In the data rows, 128 means zero.
Here are some numbered points:
[130 149 116  82 103 111 103 180 128 151  63  85 128 110 143 107  90 136
 115 159 155 208] 0
[159 168 134 134  91 131 173 152 188 127 122  85  62  99 118 103 120 146
 175 142 155 119] 1
[145 141 112 175 110 140  88 159 147 141 110 136 155 118 118 118  97  80
 120 118 134 102] 2
[172 139 157  69  77 131 136  54  97 131  47 122 131 129 157 108 151 109
  52  90 140 127] 3
[ 92 118 102 143 141 106 105 109 151 128 172 131 172 154 118 109 103 160
 174 196 125 135] 4
[141 133 155 131 132 119 151 157 129 107 138  80 100 111 120 133 114 152
 166 188 165 169] 5
[132 154  62 123 102  74 141 173 148 135 105 124 116 161  86 168  65 159
 146 139 151 145] 6
[124 179  86  90 130  98 101 170 141 135  95  90 153  98 178 109  85 117
 114 162 172 169] 7
[117  42 107  53 114 131  79  95 122 121 152 180 138 148 140 141 144 141
 110 128  92 109] 8
[122 147 120 134 120 144 123 126 165 153 185 132 163 117 137  86 126 139
 143 152 125 104] 9
[162 119 138  77 143 116 137  44  76 140  32 110 165  94 137 122 189 104
  69 127 156 169] 10
[ 96  93 117 133 135 184  89  98 110 101 203 190 148 153 107  98 134 152
 136  78 131 121] 11
[144 136 174 121 102 119 138 138 140  88 150 112 106 117 142 133 113 191
 158 153 153 147] 12
New points follow, each followed by the numbers of its two nearest points above, smallest number first.
[117 183 110 114  74 114 165 163 164 110 102 122  89 142 130 185  63 142
 139 115 169 101] 1 6
[ 91 136 146  94 184 139 154  79 128 162 136 125 158 133 173  37 171 190
  42 101  68  44] 8 9
[123 130 164 118 109 115 167 132 144 135 154  89  90 116 103 118 129 135
 157 164 133 190] 5 12
[136 219 142 153 102 133 154 208 131 134  16  60 104  90 159 142  72 169
 181 166 161 233] 0 5
[146 156 111 114 137 103 150  99  85 127  89 165 135 178 106 158 153  93
 139  75 115  96] 2 3
[115 100 152 143 164 103 135 145 164 154 121 185 101 152  94 160 157 128
 114  98  94  92] 2 8
[124 154 137 103 137 112 128 125 155  95 119 111 115  87 109 153  96 123
 179 200 166 139] 5 12
[130 108 105 163 124  94 138 149 126 103 110 143 159 167 123 116 108 148
 143 109 127 104] 2 6
[ 76 151 115 120  63 176 128 139 140 127 126 144  95 151  60 157 120 113
  81 108 146 129] 2 6
[ 70 116 168  89 144 144 128  87 123 184 191 124 151 183 109  94 188 143
 127 155  59  84] 8 9
[140  87 172 154 141 153 169 136 139 155 184 117 122 135 160 113 138  95
 140  69 116 114] 2 9
[158 187 145 110 138  95 177  61 104 136 107  80 215 131 161 123 158  97
 177 134  99  96] 9 10
